Each named move below is a turn or a mirror, shown by a few rows before and after it. Which moves, in which order, take the first row of each later pair to the second? The first pair is answered.
Q_985:
[-13  -8   2 -12 -18  31 -17  -9  11  24 -25  11  -4 -31  -5  22 -29   3
   3 -23]  ->  [ -8 -23   2 -27 -23  48 -12 -16  13   9  -8  15  -4 -14  -3   6 -29   5
   8 -10]
[ 17  13  17  -6  11   2 -11  -1  19  10  -7  11  -2 -25  -4  16   5   7
 -16   5]  ->  [ 21   0  17 -20   7  17  -7  -8  19  -5   9  15  -1  -8  -4   1   3   9
 -12  16]
[  4 -12 -17  16  15 -36 -37  16 -24   9  -1 -19  -6  32  14   3   9   9
  -1  -8]  ->  [  8 -22 -17   4  12 -23 -33  11 -25  -2  13 -16  -5  45  15 -10   8  11
   2   2]
Q_794:
[ 15 -47  20 -16  34  30 -21  -6  -5 -27  18  13 -18  14  23   1  22  21
 -15  13]  ->  [  3 -52  13 -28  46  29  -9  -4  -4 -29  10  20 -14   6   4  -4  15   9
 -24   4]
[ 28 -27  22 -26  20  43 -18 -20  -8 -33  16   3 -16  21  17 -15  21  15
 -22   3]  ->  [ 12 -33  16 -37  32  42  -5 -17  -5 -35   7   8 -11  12  -3 -20  12   3
 -34  -6]
[  1  35  -6   4 -26  -9  15   0   6  -7  14   8  11  11  -5 -21 -19  -4
   5  13]  ->  [ -1  34  -7   2 -22 -10  17   0   8  -7  13   9  13   9  -8 -22 -21  -7
   3  13]
[-30   2 -25  -8 -11  10   1 -24  -7  14 -33   3  -6 -45   9  21 -28  13
   6 -30]  ->  [-13   8 -19   7 -25  10 -15 -25 -13  16 -22  -5 -11 -34  33  27 -18  28
  19 -18]
Q_491:
[ 48  17  10  19  25 -24 -22  23   8  -2  13   9   5   2  11   3  23  -9
  -5  24]  ->  [ 21  27  -8  21  29 -43   1  28   6  -2   5  13  12   9 -12 -10  10 -31
  -6  10]
[ 11  17 -12 -65 -19  51   5 -36   0 -14  -2  20  17 -17 -19  -8 -24  -7
 -25  30]  ->  [ 48  34  10 -31 -26  39 -34 -30   0   6  -6   2   7 -26  20  22   2  21
 -15  40]
[  4 -14  -3 -11 -13  16   5  -8  -4 -10   3   9  -6  -2   4  -3  -3  -3
   0  -6]  ->  [ 13  -5   3   1 -15  10  -8  -6  -6  -2   0   3  -8  -5  18   7   4   4
   4  -3]
[-41  -4 -32  21  -2 -23  29 -12  20  -8  -8 -19   8  12  15   9   9 -15
  17  -1]  ->  [-38 -31 -28  -9   0   8  33 -22  23 -24   4 -10   7  10  11  -1   3 -10
  12   8]
Q_244:
[ 25 -36  -6 -25  14  29 -12  -7 -20 -22  26   1 -10   6  27 -21   7   4
   3   9]  ->  [ 49 -13  13 -18  33  13 -17   6   3 -17  18   8  -5 -14  13 -20  15   0
  -8  19]
[ -3 -23   0   5   1   2 -21   2 -13  -1   1 -14   3  20  27  -6  16 -14
  -2  -8]  ->  [ 16  -7  14   9  16  -9 -25  13   2   4  -5  -9   5   6  16  -6  22 -17
 -10  -1]
[ 11  25  -6   4  -5 -22   7  -3   5   0  -3  -1   6  17  -3 -14 -22 -10
   0  23]  ->  [ -1  15 -15   1 -13 -14   9  -9  -3  -2   0  -5   5  25   4 -14 -26  -8
   6  20]
Q_196:
[ -7  35 -15  29  -3 -44  -5  13  -2   0  -1   5   3  28  21  -5  22 -13
  41   4]  ->  [-16  39 -21  27  -9 -43   2  11  -2   1  -4   8   4  24  15  -4  14 -16
  41  -1]
[-19 -32   4 -21  13  10   1 -13  16 -29   6  -3  -3 -40 -16 -19   4   8
  -9 -26]  ->  [-17 -37   5 -20   9  14  -6 -16  12 -28   8  -6  -6 -37  -7 -15   6  15
  -6 -26]
[ 26 -33  31 -12  29  17 -42   3  -4   2 -11  -6  -6 -18  15  17  26  20
 -16   5]  ->  [ 15  -5  28 -18  49  -6 -10  15  16  -1 -24  13   8 -27 -32  -5  11 -11
 -31   2]
[-29  -4  -6 -28  -7   4  32  -4  -4 -12   1   7   2 -15 -51 -10 -48  -4
   9  -7]  ->  [-17 -33  -3 -22 -30  32   0 -19 -26 -10  16 -13 -12  -6   0  12 -33  30
  25  -3]
Then:
Each pair is two moves apart.
[-19  -7 -37  35   3 -42 -29  20 -25   2   4 -42  11   8  18   3  25 -20
  17 -19]  ->  [-35 -16 -42  -1  22 -34   4  20 -10 -17   4 -19  23   6 -29 -27   7 -45
  -1 -19]
Q_244, Q_491
[-14  -9 -21 -16 -25   9  20  -5 -13  -5  14   3   1  21  -6 -19 -18  -7
  10   2]  ->  [41 11 22 -8 -4  4 -6  7 16  2 10  8  1 -9 -4 -9  5  5 -3 25]
Q_491, Q_244
[-25 -32 -19 -21  -8  15  23 -13 -12 -11   3   1   2  18  -9  -8 -11  -6
   0  -8]  ->  [-18   5 -11 -13 -18   8  25 -17   8   7 -14  13   3 -22 -23   9 -28  -5
 -10 -13]
Q_244, Q_196
[-30  14 -32   3 -40  13  -2 -11 -29  -2   5 -10   3  22  24   1 -42   7
  21 -11]  ->  [ 16  66   7  22   1 -26 -12  20  14  17 -20   1   8 -23  -3   9 -25  -4
  -2   1]
Q_985, Q_244
[-28   0 -21 -19  14   5  -5 -11   1 -16  -4  18  14  -4 -24 -19 -15   7
 -23  12]  ->  [ 11  21  -1   3  11  -9 -25  -1   9 -16   9  12  11  15  -4 -23   8  18
  -9  38]
Q_794, Q_196
[ -1  -8  -6  -4 -38  25   2 -22  -5 -20  26   0  -5  34  19  -8  -7  12
  24  20]  ->  [ 41  40  28  15  -2 -12  -7   6  33  -2   1   9   1  -8  -7   1   9   1
   2  29]
Q_244, Q_985
[ 23  -8   7  -8 -25  14  -4 -12  -1 -16  33   2   4  34   7 -17 -11   8
  18  32]  ->  [ 39  12  18   6 -11  -7  -8   3   8 -10  28   1   7  30   1 -18   1   2
  15  37]
Q_196, Q_491
[ -2  10   5 -14  36  10  -3 -26  20  33 -21  21  -9 -46 -21  27 -16  -8
 -17 -23]  ->  [  3  -5   6 -14  23  27 -18 -36   8  33 -14  15 -17 -45   3  39 -12  10
 -11 -21]
Q_491, Q_196
[-16 -16 -17 -12 -13   3  28  -8   8  -6  -3  -3   3  28  24   1  11   5
  -4  23]  ->  [-12 -20 -13 -17   5  -4  31  -1  14  -9  -7  -1   6  27  13  -5  16  -2
 -12  25]
Q_196, Q_794
[ -1  31 -12  20 -39 -10  -7 -10 -16  -3  17  -1   4  23  18   2   2  14
  32   6]  ->  [ 25  37   6  13 -26 -11  -7  -2   2 -11  24   8   7  19   5 -11   9  12
  25  25]
Q_244, Q_985
[-11  35  -6  19 -30  -6   6 -10   2  24 -21   0   4 -25  -1  23 -20   3
   6  -5]  ->  [-26  18 -14  -7 -24  10  24 -17   4  10 -15  12   8 -23 -20   7 -33  -7
  -2  -7]
Q_794, Q_491
[ 15  18 -17   0 -35  12 -17 -13   1   3  33  13  -5  23  12 -16   4  18
  34  20]  ->  [ 21  45 -12  19 -25 -16 -16   2  12  15  21  13  -1  15   2 -13   8   8
  32  18]
Q_491, Q_244
[ 44  23  19   6  16  -4  -5  -3   9  -6   1  -7   0  -6  15   7  21  22
 -17  22]  ->  [ -1  28 -11  -5  24 -20  36   1   7 -13  -6   3  11   7 -26 -16  -2 -12
 -22   4]
Q_491, Q_491
[  9 -28   2  10  21  -1 -32  31  -1  25 -20 -10   5 -24   6  30  30   1
  -8 -25]  ->  [-26 -22 -21  10  10  -8 -11  25  -9  28 -28  -6   9 -20  -8  26  11 -12
  -4 -43]
Q_491, Q_196
[ 23   0  -2 -30   7  18  -2 -21  22 -17  19  14  20   2  16  11  12  16
   3  34]  ->  [ -1  14 -14 -34  -1  12  19 -25  27 -13  10  26  26  -6  -5   8 -10   2
  -1  23]
Q_196, Q_196
[-17  -1   7  14  42 -12  12  12  -2  -2 -10  -5   1   7 -29   4  10 -23
 -19 -15]  ->  [ 12 -26  23  -5  35  22  -3  -1  -1 -19  15  -2  -3  17  -9  -3  20   0
 -14  10]
Q_985, Q_491
[ 23 -24  -8  13  11  -8 -34   2 -30   2  12  -7  -5  10  34   8  39 -11
  26  12]  ->  [  6   3 -17  28  20 -40 -16  16 -26  10  -2  -5   2  12  12   3  34 -34
  24   2]
Q_491, Q_244
[ 13  20  -5   4   3 -19  -5   3   1  17  -1  20  -9 -24  10  10 -13 -17
  -5 -20]  ->  [ 26  19  -1   8 -15  -9 -13  -4  -3  12  15  17 -12  -5  28   7  -9  -5
   8  -8]
Q_491, Q_794
[ 13 -28  13   1  23   5 -35   5  -6   7   2 -21 -12  -8  28  22  21   8
  -9  -5]  ->  [-17   7  -6  20  26 -35 -10  18  -5  18 -18 -19  -3  -6   1  17   8 -20
  -8 -24]
Q_491, Q_196
[-14 -11  -6   6  24  -3   7  16  -6   9 -19  -9  -5 -24  -7   7   1 -16
 -25 -26]  ->  [ -2  -9  -4  22  -5   7 -15   5 -20  14  -7 -20 -12 -14  30  23   7   9
  -6 -17]
Q_196, Q_794
[ 32  14  20  24   4 -13 -26   8  -5   7   5 -16   0  -4  24  19  20  15
   9  11]  ->  [-29 -10 -24   6 -21   1   8 -10 -32  -6  13 -16   3  27  13   2  -8   0
  20 -10]
Q_196, Q_244
[  1 -21  -2  -6  29   1  -7  16  19 -30  -4  16  14   9   8 -16  -1  28
 -23  -3]  ->  [-25 -27 -19   3  18  -3  -7  10   1 -22 -10   6  10   9  21  -1  -6  31
 -17 -23]
Q_985, Q_244
[-30  -7 -31  -7 -11   7  11  -8 -14 -30   5  -7  -5  23   5   3   8  -2
   0 -15]  ->  [ -5  -4 -15   6 -15  10 -14  -8 -13 -21   6 -15 -11  15  30  19  24  19
   4  -7]
Q_491, Q_491
[ -7  -5  -2  -1  28 -24 -35   1 -15  10  -5 -40 -12 -14   7  -2  23  13
  -7  -8]  ->  [-13 -28  -6 -30  33  -3 -20  -6 -12 -11  11 -29  -9   2  -8 -26  15   5
 -12   1]
Q_985, Q_794
[ -6   1  -5 -10 -10 -13  22   4   5   7  -9   4   4 -18 -44  23  -9  -5
  -5 -18]  ->  [  2 -30  -5 -24 -27  18  14 -13  -8  -9  18   0  -3   5 -20  17  -5  16
   6  -3]
Q_985, Q_196
[-61 -11 -45  16  -6 -23  18  -3 -30   6  -6 -23  -8  35   8 -10 -14 -17
  12 -41]  ->  [ 23  51  12  53  16 -57 -16  25  12  22 -11 -19  -8   9  14  -1  21  -5
   7  -1]
Q_244, Q_794
[ 28  -8   8  -1   7   6  -6   9 -19  -3  27  -6  -1  14  17 -20  18  17
   6  20]  ->  [ 15  25   3   8  25 -26  14  26  -3   9   3   4   9  -8 -20 -22   6  -8
  -8   5]
Q_196, Q_985
[ -2  10  -5  24  -9 -12   5   7  11   4  -4 -22 -20  36   8 -18  15   2
  24  -1]  ->  [-15  13 -10  16   2 -17  20  11  16   3 -12 -14 -16  28 -15 -26   6 -13
  15  -7]
Q_196, Q_794
[ 37  26   7   0 -32   9  -6  -8  17  14  27  11  -7   3  10   3  -2  12
  21  29]  ->  [ 18  25   3 -19   2  -3  20   4  32   9  11  26   5 -13 -37 -14 -13 -20
  -2  16]
Q_196, Q_794
[-56 -12 -50  -8 -17   0  15 -10 -35 -12   1  -4  -6  44   6 -23 -20   0
   4 -36]  ->  [ 45  64  19  33  12 -43 -23  25  19   9  -8   2  -3   8   7 -13  19   9
  -7   9]
Q_244, Q_794
[ -8  16   5   6  10 -15   1  11 -16  28 -41 -10  -4 -49 -34  12  -1 -10
 -26 -13]  ->  [  7 -20  18 -28  11  29  -4  -5 -12   9 -23   0  -5 -55 -31   5  -3   5
 -32   1]
Q_491, Q_491
[ 34 -17  29  -8   5  26 -15  -7   6 -10  10   4   0 -12  19  -5   6  23
  -2  10]  ->  [  0  10   9 -15  -4  16  21 -11  15  -6  -6  25  12 -28 -23 -13 -30  -3
  -9  -7]
Q_196, Q_196
[ -3  -4  -8   4 -47  24  31  -8  11 -36  51  17  -3  32   4 -26 -10  -1
  19  32]  ->  [ 25 -18  14   0 -39  42   5  -9  16 -32  52  16 -10   7  22  -9   3  20
  11  39]
Q_794, Q_491
[ -3  37 -16  -3 -71   3  25 -21  16  24  11  25   0   3  -4  -7 -53  11
  18   4]  ->  [ 13  52  -3  -1 -54 -10  26  -9  33  26   1  33   4 -15 -21  -8 -48   4
   6   9]
Q_244, Q_794
[ 33 -19  29 -24   0  35 -11 -19  23 -15  -4  25   6  -9 -22  -4   0   7
 -17  27]  ->  [ 33  11  30  11   0   6 -28  -9  22  14 -30  13   2 -36 -10  28   7  10
 -18  11]
Q_985, Q_794
[ 27  10  15 -12  32   6 -40   7  15  -2  15   4   9  12  18 -22  14 -16
   1  22]  ->  [-30  23 -22 -20 -17  21 -11 -25   4  11   3  18  11  -9   6  -8 -37 -20
   7  -8]
Q_196, Q_196
[  3  -3   7  11  40 -22   2  17  19  23 -32  12  15 -43 -18  19   5 -25
 -23 -11]  ->  [ 20  32  14  33  20 -35  -1  17  24  29 -22  11  16 -31  -8  19   6 -18
  -7   5]
Q_794, Q_196
[  0  -5 -15   4  -2 -19  15   5 -17   0  -3 -12  13  25 -25 -16   8  -7
 -12  -7]  ->  [  0 -25 -14 -11 -19  12  10 -12 -22  -4   6 -10   9  19 -11  -9   1  10
 -10  -4]
Q_196, Q_491
[ -3 -25   5  -7  53 -20   7  21  -8 -17 -26   4  18  -1 -18   8  12 -15
 -37 -16]  ->  [ 36 -25  21   8  19  -4 -19  10 -17 -27   9  -6   9  36  30   5  30  17
  -7  19]
Q_985, Q_794
[  5  33   2   8  -4   5  36   7  13   7  11  15   5   2 -29 -27  -5  -1
  -8  -5]  ->  [  6   3   1 -11 -15  35  31  -8   4  -3  25  15   0   9 -14 -27  -7  15
  -6   1]
Q_491, Q_244
[  1  -4   1  10  38 -28   8  29   6 -11  -1 -12  -6  25  -6 -22  12 -14
  -7 -10]  ->  [ 20 -27  15  -9  37   2  -6  17  10 -20  12 -10 -11  19   6 -20  17   4
  -9   3]
Q_491, Q_491
[-26 -15   2   1  19  11 -23   6  -4  12 -33 -15   1 -10  24  18   5  -2
  -7 -54]  ->  [ -6 -15  14   7  29   6 -33  14   0  10 -28 -20   0  -1  31  14  21   1
  -5 -41]
Q_196, Q_794
[ 18  13 -12  -4 -35  10 -12 -18   7  -9  -6 -18  11  22  36  12 -11  48
   6  15]  ->  [-13 -27 -26 -31 -16  29  -3 -22  -2 -13 -18 -16  10   5  22  15 -21  40
 -13  -9]
Q_794, Q_196
[-21   7 -14  -7  -9   4   9 -15   5   6  -3  15   4  -5  -8   4 -16 -10
  -3  -2]  ->  [ 14   9   6   8  -6   0 -16  -7   4   4  10   3  -2  13  19   5  11   6
   7  18]
Q_794, Q_196
[  7  46 -17  -4  -4 -21   5   2  32  -3  34   0 -20  18 -26  -3 -12 -18
  -1  -2]  ->  [ 13  21 -18   1 -25   2 -21 -12  12  -1  45 -16 -32  25  16  16  -2  11
  12  -1]
Q_196, Q_196
[  9 -36   3 -16 -16  13  23 -13 -31 -22  -6  -4   1  27   8   1 -12  24
   1  23]  ->  [ 16  10  15 -12  -5 -11  40  -2   0  -8 -29  17  12 -11 -32   2 -27   6
 -16  21]
Q_244, Q_196
[ 34  -9  18  17  34 -12 -27  22   1  15 -12 -15   3  -8   7  16  24   6
  -4   9]  ->  [ 18  11   4  33  26 -35 -15  26  -3  18 -15 -19   6   9   4  10  20  -6
   8   4]
Q_491, Q_794
[-29 -21  -7   4   6  -1  -1  -3  -4  14  -6   2 -15  -1  -4  -1  15 -21
  -4  -2]  ->  [-13 -21  -2  10  -7   6  -9  -7  -6   9   6  -3 -18  14  14  -2  22  -9
   7  10]
Q_985, Q_794
[-14  14   7  12  26 -44  -2   8 -18 -18 -17  -5   6   5 -15  23   6 -34
   8  -7]  ->  [-22  21   3  12  10 -39   0  -2 -18 -10 -21  -1   5  -9 -14  34  -7 -29
   9 -14]
Q_196, Q_244
[  9   7  -1  -4 -14   7   5  -2   7 -14  21  15   5  18  -4 -16   2   7
   2  22]  ->  [ 11  29   2  22 -12 -16  -9   8   8   7   0   6   3  -2   5   8  10   9
   1  10]
Q_491, Q_985
[-13 -36   4  -8  15  32 -10   0   5 -13   6 -12  -7  19   1 -34  14   5
  -5   1]  ->  [-12   3   2  37  11 -10 -20  16   1  11 -13 -29  -9  20  15 -16  26   3
   6  -8]
Q_491, Q_491
[ 19 -54  23 -56  34  30  -4  15  19 -38  12   8   4  -3 -10 -28  13   5
 -12  26]  ->  [ 19  26  26 -14  40 -33  10  39  43  -8 -23  14  15 -30 -41 -18   5 -19
 -17  15]
Q_491, Q_196
[-10  10 -12  10 -24 -10   6 -12 -14   9  -6   0  -3   4   8  17  -4   0
   9 -16]  ->  [ 13  -6   2   7 -12  -3  -8  -7 -13  -2   7  -7  -6  20  22   8  17   7
  12   2]
Q_196, Q_985
[ -1 -15   3  -9  -4   1   5 -10   0 -17  16  -5  -3  10  -3 -20   0   0
   8  18]  ->  [-10 -17   1 -13  11  -4  10  -4   5 -13   2  -2  -1  -7 -20 -18  -4 -10
  -4   7]
Q_491, Q_794
[ -2 -13 -13  14  39  -6 -28  13 -19  -4 -18 -31   5   9  23 -21  27  -1
  -5 -17]  ->  [-27  -6 -27   5  35 -11  -4  11 -20  -7 -22 -23  11  10   1 -31   9 -18
  -9 -26]
Q_196, Q_244
[-54   3 -25  16  -9   7  36  -3 -13  -9 -24   2  -4  37   3 -15 -37 -27
   1 -21]  ->  [ 23  56  25  51   5 -22   3  21  23   6 -27   3  -4  17  15  -6  -6 -14
   0  15]
Q_794, Q_244
[ -1 -10   1  -5   0  22   5  -9   8  -4  -5   3  -4 -18 -19 -13  -8 -14
 -11   3]  ->  [ 10  -7   8   0   0  24  -4  -8  11   0  -6   2  -6 -25 -13  -6  -5  -8
 -12   7]
Q_196, Q_244
[ 11  16  12  25  -8 -19 -11  11  -6  13  -2  -4  -2   5  22  16  12   4
   2   2]  ->  [-29  -6  -9   0   7 -12  15   8 -10   7 -14   5   3  -3  -8   6  -7 -18
 -12 -21]
Q_244, Q_794
[ 14 -20   9  -4  30 -13  -4  20  -6 -14  10 -15   1  30  -4 -30  36  -4
   2  10]  ->  [ 16 -22  12  -6  32 -12  -6  19  -6 -13  10 -16   0  26  -2 -28  38  -2
  -1  11]
Q_794, Q_491
[  4 -29 -15  15  14  -3 -19  25 -26   9   6 -26 -11  31  31   0  24   3
  13 -10]  ->  [ -2  -2 -16  17  38 -30   4  41  -7  11  -8 -13   0  21  -9 -15  17 -26
   0 -14]
Q_244, Q_491
[ -5  14  -4  17  -3 -17 -13   9  11  23   0 -19 -10   4   9  -2  16  10
  -7 -12]  ->  [-24   5 -15  -6   4 -11  12   5  15  11   1  -5  -3   7 -19 -20   0  -6
 -15 -15]
Q_196, Q_491
[  8 -21  -4  14 -16  -6 -15  -5   6  -3   3  -3   4 -12   6   9 -15   8
   6   2]  ->  [  7 -30  -4  12  -9  -7 -14  -1   3  -9   9  -7   4   0   8   3  -9   6
   7   5]
Q_196, Q_244
[ 20   9   4   1 -17  23  -7 -25   3  19 -11   1 -20 -12  -2  10  -8   9
  12   9]  ->  [ 31  19  13   2   6   7  -1  -8  17  15 -14   5 -15 -10 -21  -3  -1  -6
   3  16]
Q_196, Q_196
[  0  16  27  -3  39 -27   7 -12   6  -3 -10 -10   2 -29 -24  -8 -24 -13
 -44  13]  ->  [-18 -39   8  -9  14   4 -11 -30 -35 -16  16 -35 -11  15  25  -4 -14  11
 -22  10]
Q_244, Q_196
[-25 -12 -38   5 -35   1  10  -7 -51   8 -29 -10 -18  17   8  25 -14  21
  22 -25]  ->  [ 48  40  16  13  16 -33   1  28   6  13 -43  11  -7 -24 -30  15   6   9
  -6  10]
Q_985, Q_244
[ -8 -44 -14 -11  11  20 -15  13 -17 -16  13 -23  -7  17  33  15  21  17
  17  10]  ->  [-36 -35 -23 -11  34   0  -3  24 -12  -1 -19 -17  -2 -17   3  26  11  -4
  -4 -19]
Q_794, Q_985
[-26 -35 -16 -21  17  13  16  -2 -14  -5  -7  -3  -3  -1  -9   3   0 -16
  -9 -24]  ->  [  4 -17  -4  12 -10  10 -15  -4 -20   7   5 -20 -13  13  36  21  19  12
  13  -8]
Q_985, Q_794
